Questions about the array below.
1) Read off the entry just right of the centre entry.
2) Read off the first entry in reading order.
3) Read off the entry just left of the centre entry.
((85, 93, 203, 45, 105, 69, 83, 74, 68, 122, 109, 81, 119), (124, 40, 90, 132, 172, 116, 132, 102, 149, 131, 197, 174, 108), (144, 193, 129, 148, 140, 85, 76, 83, 115, 131, 116, 26, 137), (135, 102, 131, 142, 178, 71, 83, 77, 134, 171, 203, 82, 148), (125, 118, 105, 149, 156, 99, 83, 78, 119, 157, 172, 105, 140))
1) 83
2) 85
3) 85

Questions about the table below.
1) Read off the entry just right of 139.
2) Read off the entry directly above the largest entry.
3) Read off the 2nd entry on the diagonal from the top-right corner.
4) Read off the first entry in reading order.
5) Read off the entry directly above the smallest entry.
6) Read off the entry just right of the smallest entry.
7) Read off the 2nd entry, reading row by row.
8) Read off the bottom entry of the column that holds the largest entry.
173,130,208,201,162,74,152,55,84,164,175,212,153
131,116,176,142,93,150,117,129,80,217,251,229,219
103,153,95,142,162,150,70,119,81,188,137,162,169
103,148,62,135,185,150,70,76,81,197,150,162,169
131,111,208,142,93,150,152,151,80,212,239,229,219
103,153,62,142,185,150,70,151,82,207,137,162,169
103,125,127,121,128,179,70,151,81,221,213,204,219
173,120,208,194,139,84,186,87,86,193,201,221,169
159,144,143,201,220,65,175,55,85,173,137,187,136
152,111,224,164,116,122,152,65,82,183,239,237,202
138,111,208,150,116,141,152,129,82,173,239,237,219
131,153,95,179,232,93,117,44,82,202,125,162,136
103,148,78,142,185,141,59,119,82,212,137,162,169
1) 84
2) 175
3) 229
4) 173
5) 129
6) 82
7) 130
8) 137

Questions about the row below.
1) Give the 3rd entry from the left.
2) Give the 5th-last entry.
3) Give the 1st entry.
4) Give the 3rd entry from the right.
5) Give the 2nd entry from the left.
[ 43  47 -32  44 -30 -37 -36 -32  43  46 -32 -29  44 -32]
1) -32
2) 46
3) 43
4) -29
5) 47

Read these off the table that follows.
1) Give the entry just left of -967.
2) Give the 3rd smallest entry.
3) Give the entry just right of 334.
4) Give the entry just right of -235.
5) Give the third entry in reading order.
6) Give the entry just right of 40.
7) Give the second largest entry.
8) Give the entry just left of 40.
((543, 105, -405, -623, -570, -534, -447, -382), (-771, -165, -252, -235, -601, -499, 263, -820), (84, -127, -610, -400, -205, -704, -119, -299), (152, -28, -304, 68, -882, -90, -535, -490), (-720, -308, -967, -691, 454, -657, -788, -645), (-262, -389, -365, -697, 51, -673, 1, -350), (-648, 181, -158, -594, 350, -522, 40, -736), (-772, -248, 334, -166, -265, 54, -620, -3))
1) -308
2) -820
3) -166
4) -601
5) -405
6) -736
7) 454
8) -522
